In the rows, 128 means zero.
The rows of T fall into 3 groups, which share some directions, and each row is roughly a mix of its group's hidden directions.
T (99 x 14):
[[174 168 142  85 140 109  89 126 101 137  89 144 158 133]
 [158 119 143 128  83 148 160  99 144 129 111  92 104 186]
 [124 154 111 130 138 131 124  96 128 157 201 109 175 147]
 [185 168 134 103 111 181 104 134 107 146 100 140 145 134]
 [161 167 136  96 171 144 132 115 173 147 116 106 163  95]
 [108 147  96 101 147 141 144 114 174 111 117  75 171 103]
 [126 200 135  93 162 132 145 120 154 164 128 128 162 116]
 [ 72 103 132 145  79 109 132 135 151 113 148 149  76 125]
 [100 182  89 116 172 111 100 133 143 165 133 129 158 145]
 [186 127 122 117 150 156 112 106  77 104 138 116 172 108]
 [147 196 113 120 163 113  99 131 107 176 122 151 146 127]
 [ 79  77 125 158 147  76 146 114 143 107 150 111 107 134]
 [ 55 157 120 114 126  98 130 131 166 135 111 141  99 160]
 [113 100  93 171 165  94 131 129 137 128 165  89 113 166]
 [129 186  88 122 125 127 145 145 155 166 121 106  91 168]
 [125 145 162 133  51 120 129 139 140 135  95 133  81 138]
 [ 72 128 122 136  82 121 132 154 149 123 167 162  94 100]
 [ 54 148 101 134 145  86 121 150 152 133 140 148  98 124]
 [119  99 162 124 117  90 116 114 100 112 165 147 190 103]
 [ 94  71 139 139  82 144 149 141 161 100 128 114  89 138]
 [155  88 128 118 166 146 138 103 124  85 151  95 182 129]
 [133 103 123 117 147 137 139 104 164 105 151  84 187  88]
 [124  89 130 159  85 132 137 152  99 108 125 148  67 158]
 [ 99 192 102 126 155  99 115 142 152 168 126 131 156 155]
 [103 142  83 142 193  97 140 131 139 141 167 102 143 138]
 [116 148  88 106 130 137 112 113 125  96 124  86 191 163]
 [143 199 114 129 145 124  79 136 115 175 136 137 139 108]
 [ 87  77 127 163 134 119  92 125 118 100 183 145 138 131]
 [176 151 145 124  81 130 104 135  82 134 147 144 115 176]
 [172 107 139 131 180 137  94 111  88 120 108 122 176 126]
 [115 179 120 131 184 132 131 114 149 193 143 142 125 130]
 [110 139 100 101 149 137 144 111 171 109 123  78 181 100]
 [ 72  96 135 148  80 107 138 135 152 110 154 143  84 124]
 [ 96 155 115 123 136 121  93 171 120 134 139 180 131  72]
 [ 97 129 124 157 149 116 119 143 114 162  99 172  63 143]
 [104 111  90 162 160  95 152 139 140 129 192 104 123 118]
 [148 178 101  96 166 128  94 105 107 136 114 119 177 144]
 [147 165 124 126 202 107 121 121 129 159 148 134 174 123]
 [170 195 137  76 134 138 131 126 139 138 106 117 162 128]
 [168 178 103 121  95 155 142 146 140 163 114 110  92 160]
 [130 137 161 135  48 128 128 138 134 130  98 133  79 135]
 [108 104  91 130 117 158 166 123 167  92 145  71 139 122]
 [113 101 146 151 122 123 140 150 137 160 139 168  59  95]
 [ 72  94  87 161 103 123 138 137 108 111 136 127  90 161]
 [149 119 130 132 111 131 109 155 109 117  63 147  65 145]
 [179 113 141 116 159 134 170 102 116 124 130  92 178 103]
 [ 98  93  89 129  96 143 151 130 142  73 126  78 137 129]
 [157 170 167  98 163 129 137 118 156 159 131 136 167  90]
 [159  59 145 133 142 154 146 111 109  89 152 123 127  94]
 [104  98 131 145 105 135 134 152 125 150 129 165  52 103]
 [ 96 150 133 124 105  83 174 128 148 116  95 122 149 182]
 [138 116 160 170 119 130 129 132 108 166 174 170  84 149]
 [168  88 178 130 125 143 150 129 162 106 143 118 143  77]
 [195 109 136 136 115 180 130 100  99 125 154 111 156 133]
 [ 90  76 132 147  88 145 139 151 158 121 138 129  72 120]
 [101  61 132 175  98 121 124 134 110 107 153 139  94 133]
 [145  87 138 121 107 131 139 113 137  86 168  93 183 103]
 [ 89  72 161 145  87 116 115 122 125  93 137 158 108 105]
 [120 136  83 101 186 125 131 109 109 115 126 121 185 155]
 [ 98 136  78 164 148 102  97 160 130 144 162 134  86 142]
 [150 159 129 134 163 135 116 140 123 175  92 163  72 147]
 [130 105 117  97 161 131 145  98 135  88 116 102 182 172]
 [141  74 114 131 183 162 119 124 118 118 171 127 131  89]
 [143 196 108 118 165 113 100 129 105 172 120 150 150 130]
 [140  95 138 128  96 143 144 115 149  91 175  85 172 106]
 [146 191 108 110 175 116  95 115 110 159 123 136 164 132]
 [106 138  88 113 197 113 134 117 135 129 139 120 182 150]
 [ 91 157  88 137 120 110 163 144 166 149 166 108  90 148]
 [174 137 114 131 182 148  81 119  87 138 121 129 166 136]
 [128 132 135 153 146 124 123 145 106 166 107 178  61 152]
 [104 149 129 115 106  93 162 117 148 107  92 110 161 188]
 [127 192 136  90 168 123 136 118 151 160 117 132 169 106]
 [117 139  73 151 182 104 141 137 130 146 182 109 129 116]
 [ 93 136 112 110 138  93 167 113 144 104 102 116 168 184]
 [138  91 146 113 100 100 123 118  96  89 158 129 191 117]
 [133  56 110 163 100 135 118 135 112  90 128 113  91 143]
 [ 91 140 133 149  91  83 182 141 147 108 117 113 151 161]
 [113  80 171 136  63 131 125 128 127  98 125 155 108 105]
 [ 71  91 137 150  85 106 134 134 147 107 157 147  89 115]
 [115  69 154 152  83 136 162 142 139 106 134 131  81 114]
 [ 91 117 123 154 149 153 174 122 184 141 164 105 120 101]
 [128 195 100 100 114 136  76 121 120 142 104 113 153 152]
 [ 98 113 113 134 190  91 156 114 139 119 162 101 167 122]
 [ 71  92 154 134  90 110 123 139 137  99 144 165 115  92]
 [119 187 141 104 122 127 146 112 135 153 181 125 181 131]
 [132  71  91 133  97 131 130 138 103  72 109 105 115 154]
 [ 68 101 114 158 114  89 137 136 154 117 161 129  83 137]
 [122  83 144 144 167 124 141 144 150 123  79 148  90  84]
 [139 137 108  93 156 134 120  96 123  98 114  97 192 164]
 [192  90 145 140 130 153 131 122  93 114 145 116 167  92]
 [ 92 133 132 128  62 121 157 149 167 128 134 130  77 135]
 [ 88 125 145 124  62 117 160 137 162 122 120 136  78 127]
 [141  53 151 130 102 154 161 123 120  83 125 122 110 130]
 [116  87 142 146 143 125 148 145 131 155 138 174  64  97]
 [151 134 104 123 137 124 103 145  93 132  66 150  81 165]
 [103 147  89 116 197 109 125 122 142 141 144 122 178 145]
 [171 115 105 143 175 134 137 125 102 132 172 107 170  91]
 [127 186 106 119 186 106 105 124 130 165 134 136 165 132]
 [183 123 138 141  86 170  83 140  96 132 110 145 105 136]]
Here is one row of each group, with its name. Which group are the others in?
[120  82 156 144 119 141 172 125 163 106 169 112 146  85]
P
[140 184  84 119 189 122 131 136 131 162 126 107 144 143]
G
[148 168 117 115 180 102 131 104 114 126 130 116 195 137]
C

[145  68 120 138 177 125 122 131 142 109  75 128 109  96]
P
[192 150 119 114 172 147 132 113 108 146 104  97 165 143]
G
[ 91  99  99 169 153  85 133 132 145 123 163 100 101 158]
G
[166 107 132 143 178 131  78 111  89 122 101 120 154 157]
G
[112  87 113 157 147 102 163 129 136 113 192 104 140  98]
G
[104  70 150 158 103 128 163 151 154 120 146 136  81 113]
C
[125 157 113 150 166 149 143 134 144 182 126 147  69 152]
P
[101 160 151 149  77  86 147 147 148 153 107 147  87 130]
C
[188 165 122 120 120 173 129 150 128 150 128  97 160 161]
G
[144 110 143 179 135 138 102 126 119 170 160 154  73 146]
P
[152 121 170 165 165 104 148 133 148 147 173 133 131  80]
C
